In the rows, 128 means zero.
One turn moves each row of this set onto another row. After a few examples, where does it send each row asked below?
kel: [ 90 168 133 133 121 131 146 134 152 139 113 114 138 126 142 128 116 117
 111 108]
lor: [116 115 132 117 122 125 105 128 150 168 104 137 153 134 147 155 140 133
 122 107]
seko: [106 121 125 139 137 134 164 135 128 126 107  91 138 131 119 112 132 142
 110 171]
mus: [147 143 130 125 130 112 102 126 132 134 159 145 151 118 156 147 109 124
 112 114]
Teb: [128 137 104 150 143 113 119 102 142 140 152 140 101 134 142 134 132 104
 152 126]
Vutim: [127 105 121 107 106 138 126 125  86 128 132 130 120 126 132  97 154 158
 160 120]
rupi: [158 140 138 120 130 116 109 125 131 122 155 127 150 112 153 143 101 132
 107 113]
tas: [139  94 122 151 142 148 156 123 129 116 117 106 126 135 104 109 132 115
 133 170]
Kesok: [163 127 126 124 116 145 101 133 139 138 146 144 151 132 124 145  99 100
 110 111]
tes: [107 170 128 141 123 121 143 134 154 139 113 127 139 131 149 137 107 119
 114 104]
deg: [101 135 130 135 141 133 155 139 138 120  98  99 150 122 128 101 142 143
 110 157]
kanok: [119  87 119 128 121 140 117 141 134 108 118 119 133 123 112  98 165 163
 118 113]
Delo: [138  96 130 108 106 154 131 144 105 101 153 122 126 122  96 103 129 143
 122 114]
niz: [125 103 127 119 109 129 103 121 142 170  95 134 144 142 146 144 140 139
 119 112]
gofin: [106 174 140 134 129 117 141 132 150 139 114 120 135 127 146 137 115 121
 122 101]
ger: [126 113 127 150 151 121 158 114 115 114 133 110 124 120 135 106 140 133
 142 174]
Rogu: [162 128 130 120 125 144 100 132 146 136 140 134 154 128 114 152 100 105
 114 112]
Lere: [136 118 115 129 146 130 157 122 105 119 141 100 117 120 146 106 142 131
 144 173]
far: [129 123 110 133 157 117 147 116 115 117 147 117 116 121 140 105 149 130
 145 172]
zus: [144  97 102 140 149 151 142 130 141 119 121 110 124 141  99 109 143 111
 125 166]
Fidak: [137 124  99 154 133 129 123 121 166 149 119 139 114 152 126 147 123  99
 129 113]
Zized: [117 104 129 116 103 130 118 124  91 121 141 134 119 122 114  97 149 166
 145 125]
Naza: [147 148 136 118 135 113 103 122 129 134 160 137 150 112 148 151 108 125
 125 117]
nodu: [137 126 105 149 143 122 117 123 168 148 120 130 112 152 118 150 130 104
 129 109]
zis: [127 103 124 110 106 147 125 127  98 113 142 132 116 118 121  88 158 148
 155 120]
ber: [121 103 131 117 123 124 129 144 113  96 153 118 132 114 120 108 140 170
 109 114]
Fipum: [105 167 134 121 103 156 149 129 135 145 120 122 128 131 127 121 106  93
 132 110]
lop: [118 128 119 113 121 123 119 140 108 101 154 114 127 111 124  98 146 173
 116 126]
sek: [115 128 127 145 141 130 148 131 125 121 100  92 143 120 134 101 142 151
 120 168]
tepa: [135 125 127 130 118 162 153 125 104 128 107 101 130 127 114  92 129 120
 147 171]
felas: [138 110 114 109 105 162 118 147 114 106 141 114 126 127  86  96 134 145
 115 123]
Guf: [120 139 132 115 116 161 162 129 107 128 115 111 133 125 114  90 128 113
 146 163]
babi: [131 115 131 105  97 134 109 109 113 175 114 143 131 137 154 136 136 129
 148 117]
mefu: [173 126 134 117 116 146 108 130 134 126 147 128 149 124 124 141  93 108
 108 112]
zesa: [131 144 105 145 133 112 128 109 139 148 142 148 104 141 153 141 123 106
 151 120]
Ziti: [122  82 113 125 118 142 117 143 128 124 102 117 136 137 112 108 160 165
 120 110]
guza: [119 115 128 123 112 128 105 130 148 167 104 146 155 141 149 147 135 127
 114 106]
Lisis: [132 126 121 121 133 118 121 143 109  94 151 110 139 111 130 108 132 174
 112 119]
zoko: [118  86 123 127 109 140 111 136 120 118 118 125 130 132  94 103 150 167
 118 119]
lipo: [129 123 135 100 102 143 112 117 120 173 121 148 140 134 143 145 131 111
 153 112]
lage: [144  94 108 139 145 152 150 137 135 118 115  92 128 135 114 112 140 122
 117 165]
vun: [127 127 133 108  97 136 111 118 118 172 123 157 141 136 154 138 129 113
 145 112]
ronag: [135 119  97 157 142 132 115 113 164 140 131 133 109 147 115 138 129  96
 133 121]
dokov: [156 110 118 112 110 162 122 146 106 102 144 115 133 126  91 102 118 139
 123 118]
sekit: [117 128 128 124 121 149 169 125 102 131 122 101 125 130 117 104 124 122
 138 176]
zezez: [136 146 111 135 137 112 125 108 136 151 144 140  99 141 141 142 127 104
 158 118]
nati: [126 166 128 130 104 150 147 130 138 145 118 134 128 137 130 130  96  92
 134 108]
Mese: [126 165 138 124 109 151 143 132 141 146 113 126 127 137 118 131 103  91
 136 101]

niz goes to kel
Rogu goes to nodu
zus goes to Ziti
And these:
guza goes to tes
kanok goes to sek
Zized goes to sekit

One turn moves each row of this set onto another row. After a few examples, where does it send each row asked below?
Pumat: [150 119 110 119 114 107 110 123 141 111  76 131]
viti: [149 111 141 115 119 108 141 117 140  98 146 160]
taba: [155 113 154 122 158 109 151 140 165 132 111 119]
Fite: [151 113 108 113 116 104  89 120 138 112  87 131]
Tis: [156  92 145 104 158  97  86 129 148 129 148 129]
Vuti: [134 124 141 129 141 124 141 124 190 140 145 108]
vonaf: [113 109 143 125 133 105 141 103 172 138 157 104]
Tigi: [135 110 132 118 140 116  98 117 178 137 170 113]
Rov: [164 101 149  97 117 105 106 119 120  91 114 112]
Situ: [125 117 123 129 108 128  86 115 149 120  89 126]
Ruz: [124 120 124 131 109 129  93 117 151 120  82 123]
padu: [163 110 153 106 119 109 133 126 127  93  98 106]
sebe: [146  91 126  99 112  97 118 104 129 137 164 132]
Kalu: [112 106 143 120 135 102 129 102 170 140 162 103]
nevik: [126 117 125 131 115 128  86 117 153 125  83 119]
gepo: [146 111 137 113 116 108 174 115 144 141 129 122]
rud: [152 114 112 118 127 104  96 127 145 120  73 120]
sageg: [167 100 155 100 134 105 107 131 130 105 100  94]
dofaf: [152  93 141 105 149  98 122 125 150 168 135  96]
nurub: [112 108 140 121 127 103 134  97 167 133 164 110]
Gumif: [131 123 130 125 114 123 134 108 173 117 168 133]

Tigi goes to Vuti
Rov goes to sageg
And these:
Tis goes to taba
nevik goes to Ruz
dofaf goes to gepo
Pumat goes to Fite
vonaf goes to nurub

One turn moves each row of this set onto another row. After a few examples, where does it send each row asked below?
Kor: [107 133  89 119 122 206 139 193 139 151 144 114 127 134 117 116  86 141
 149 117 149 115]
zuk: [ 98 124  70  90 149 135 168 154 126 174 121 118  93 131 176 150 131 139
 185 136 116  89]
fizu: [101 133  92 119 123 200 152 180 142 154 149 102 126 134 115 131 100 133
 138 110 157 133]
Likab: [111  89 125 141 132 167 151 202 101 181 149  96 110 143 158 137  89 147
 171 131 132 104]
Mebu: [119 139 122 143 124 176 166 137 109 188 154  96 105 135 141 142 106 116
 145 152 148 129]
Peb: [117 113  77  91 128 137 160 169 100 153 125 118 114 115 165 129 133 173
 181 141 115 105]
gez: [107 116 110 137 134 149 126 168 147 151 124 134 120 145 161 133 133 154
 170 161 123  62]
pemo: [ 70 139 105 144 132 135 161 147 137 177 164 160 125 117 132 143 108 132
 154 169 118 113]
kote: [ 92 144 107  60 127 115 144 163 128 172 136 146 120 140 152 125 104 130
 152 127 128  85]
tep: [104  91 127 132 113 154 152 177 120 197 161 121 115 132 144 128  79 120
 154 123 136 141]
Mir: [114  89 110 137 123 178 150 209 101 163 148 117 109 145 146 144  88 153
 157 115 135 115]
gebuk: [126  94 103 144 117 188 153 199  95 162 144 127  98 142 161 129  96 149
 163 133 133 114]
sagev: [ 70 136  82 113 134 140 178 145 134 161 140 125 103 127 196 137 137 110
 165 137 111 111]
pefa: [ 91 124  99 112 130 186 148 186 151 173 154  86 132 124 119 121  90 127
 155 116 153 132]
bure: [ 76 141  87  76 138 120 156 145 139 178 126 130 127 131 151 132  99 132
 162 108 110  97]
moner: [120 119  73 134 121 208 165 172 121 147 149 114 109 119 135 133 107 142
 157 142 139 144]
semet: [129 140 113 140 105 187 161 137 109 170 143 131 110 140 134 123 100 127
 133 136 146 132]
Vige: [ 99 130  92 103 153 149 144 163 152 143 129 127 114 141 159 150 139 147
 172 171 124  67]
bos: [102 131  82  64 114 125 133 172 132 181 138 146 116 118 135 117  99 136
 162 119 136 107]
sivib: [ 64 152  93 124 129 148 196 165  98 158 159 122 114 111 171 122 140 139
 160 150 126 121]
Gel: [110  86 110 130 109 169 153 189 117 175 157 135 110 138 139 136  85 132
 145 110 139 145]
fuf: [ 56 159  92  97 142 140 149 175 138 162 137 122 118 141 176 130 106 115
 161 118 117  70]
Suta: [ 74 160  96  99 117 161 134 190 145 149 143 122 115 134 170 102 133 115
 153 129 151  77]
dese: [ 84 144  97  96 134 130 146 132 158 153 147 152 135 126 138 144 110 125
 148 160 113 108]
potum: [ 87 136  93  81 130 122 158 167 130 202 145 149 116 119 113 125 101 145
 163 129 142 106]
rop: [111 104 115 130 101 174 145 185 115 172 152 146 120 139 139 113  73 132
 143 111 135 131]
bepuz: [ 79 121 114 144 147 152 149 183 155 169 136 134 117 144 147 130 138 153
 171 160 139  63]
nikiv: [105 117  82 128 140 194 166 183 120 162 157  76 113 114 138 145 106 140
 170 145 140 136]
ruzap: [112 130  78 130 132 208 163 182 117 147 152  94 109 127 129 151 109 141
 151 134 149 132]
mibif: [112 143 137 135 132 181 146 164 121 182 138  82 120 155 135 126 101 131
 146 131 157  88]
dorub: [ 69 130  90 101 125 135 171 160 129 137 159 142 119 117 185 133 130 119
 156 154 108 126]
bolo: [ 72 125  93 120 138 127 157 127 160 168 135 144 127 129 161 144 112 121
 160 138  99 109]
pap: [128 131 120 148 115 182 161 147 102 175 147 120  98 149 139 149 107 124
 132 138 151 125]
radal: [ 79 160  82 120 115 155 166 155 106 136 159 124 117 108 181 125 133 122
 152 156 117 122]
zirap: [ 58 157 104  99 128 150 160 199 136 178 150 128 110 134 153 104 129 123
 157 125 160  82]
doruf: [110 121  95  83 135 125 173 151 106 157 129 130 102 132 181 140 141 148
 170 153 117  98]
Mobu: [ 66 138  97  86 137 144 141 202 144 142 147 132 117 140 177 125 122 123
 162 138 129  72]
renis: [103 113  90 105 145 136 181 169 110 175 126 119 111 122 145 131 141 183
 184 145 129  95]
Zomar: [121 136 134 142 121 185 147 165 110 169 136 109 114 164 134 136 100 138
 131 119 154  95]
ruzas: [132 143 116 138 122 199 144 172 106 164 130 113 106 157 137 124 101 144
 145 133 154  85]
Zon: [ 80 130  86 117 157 142 140 168 150 166 127 128 107 143 168 157 113 132
 179 147 111  60]
sus: [ 96 135 102 130 118 131 129 137 139 167 153 165 124 120 141 143 100 123
 150 167 112 108]

Mobu goes to Vige
zuk goes to sagev
And these:
zirap goes to bepuz
Mir goes to ruzap
Mebu goes to tep
gebuk goes to moner
gez goes to Peb

One turn moves each row of this set onto another row. After a few examples, where does it send each row asked below?
Luku: [ 98 153 139 118 116 122 156 112 133 119 105 109 169 152 148 134 114 155
 129 179 110]
nef: [152 125 124 156  85 152 118 122 119 123  98 144 157 110 145 104 124 169
 147 127 128]
Mibu: [113 133 106 118 124 132 144 120 121 103 157 141 142 107 151 132 173 157
 114 123 118]
mot: [119  94 154 133 112 142 109 127 130 128 150 138 128 114 146 148 125 147
 135 164 159]
favi: [135 105  92 137 145 143 124 127 166 135  82 138 144 153 145 153 144 155
 134 140 123]
ref: [138 103 168 140 137 141 136 117 174 128 131 139 168 142 145 119 156 175
 131 142 136]
ledim: [124 133 123 163 107 146 118 133 134 109 137 106 181 150 143 135  90 167
 163 145 124]
Defaf: [134 103  88 123 129 139 133 121 174 133 101 146 130 151 147 159 141 153
 117 131 117]
nifa: [132 125 116 132 125 145 131 112 121 113  52 130 148 153 154 158 110 162
 126 141 111]
raf: [147 128 113 117 110 159 137 122  94  80 145 132 148 112 149 156 121 168
 118 126  92]
Felu: [124 156 121 122 151 138 146 115 148 110 160 128 127 136 154 138 159 149
 119 129  93]
famak: [ 96 124 145 132  76 130 129 118 135 135 154 124 131 120 148 153 122 146
 135 150 135]
vegep: [143  94  97 129 106 151 113 118  89 120 116 131 162 115 138 128 131 154
 114 156 143]
zedat: [127 118  92 135  87 145 122 115  87 127 108 115 173 120 139 128 132 155
 123 152 129]
Mopa: [159 137 158 151 135 119 132 122 145 123 120  97 156 152 148 147 107 146
 137 164  86]
Bugam: [136 131 159 107 146 138 150 107 151 125 124 139 135 142 157 145  84 155
 103 119 116]
saz: [131 123 110 115 105 139 142 104 130 111  74 140 130 152 155 165 104 159
 105 129 103]
bovar: [129 112 160 128 112 134 150 108 181 129 148 140 157 142 146 125 152 172
 116 129 123]
figo: [130 120 116 136  87 141 132 121 148 103 173 126 151 144 145 145  83 162
 131 129 118]
febo: [148 127 119 144  66 147 129 114 125 122 116 150 144 109 147 109 120 166
 131 116 120]
fur: [141 129 168 125 172 145 134 118 141 126  99 131 154 144 156 137  90 159
 126 134 129]
Git: [121 164 127 141 164 141 137 123 138 114 134 114 148 140 153 130 164 152
 143 141  98]
Rofiv: [160 130 153 134 121 115 142 114 153 120 143 109 137 150 149 154 101 143
 117 153  81]
bodaz: [148 101 118 117 134 148 127 110 126 106  70 150 130 149 153 160 106 160
 108 140 121]
Zovod: [158 118 120 129 136 167 121 131  85  79 128 131 160 112 147 149 126 171
 133 139 107]
Bipi: [139 145 115 135 113 159 133 126  86  86 121 115 170 117 147 150 125 172
 141 133  90]
gid: [175 113 161 140 149 124 125 122 148 116 134 116 141 146 148 148 104 145
 123 165  98]
Tipop: [140 136 130 129 183 147 129 123 140 106 149 134 132 134 152 131 163 151
 128 144 112]
Sitel: [151  95 128 147 131 153 107 134 138  97 156 133 159 142 142 137  88 165
 143 149 143]
Nol: [129 111 150 115 163 136 131 123 129 109 106 131 159 144 147 129 116 156
 124 195 140]
Lukaz: [119 118 139  89 121 124 156 107 145 108 142 140 134 143 149 141 107 152
  93 172 120]
momul: [120 128 162 146 115 134 147 113 174 134 126 123 177 146 145 121 156 175
 139 136 119]
rok: [122 121  86 134 122 135 136 121 169 139  86 131 144 155 147 156 143 154
 132 132 109]
lipuv: [120 158 159 126 140 135 151 111 144 133 100 117 159 149 158 140  87 158
 126 122 108]
Fiz: [125 119 114 130 157 140 125 130 112 101 140 142 153 106 148 125 178 159
 128 138 134]
bufe: [133 106  90 118  81 144 127 109  95 122 130 130 154 116 139 134 127 152
 103 145 129]
vere: [163 107 124 144  90 154 117 119 123 116 115 160 142 104 146 107 121 168
 131 125 135]
gini: [105 148 109 139 132 132 137 126 111 110 130 123 166 112 149 126 178 160
 139 133 117]
Zise: [101 123 153 153 103 138 112 130 123 138 125 113 152 122 147 143 129 150
 160 167 147]

Rofiv goes to Mopa
nifa goes to bodaz
febo goes to nef
And these:
vegep goes to bufe
bovar goes to momul
Git goes to Tipop
gini goes to Fiz
mot goes to famak
Zovod goes to raf
Bugam goes to lipuv
Defaf goes to rok
Lukaz goes to Luku
Sitel goes to figo

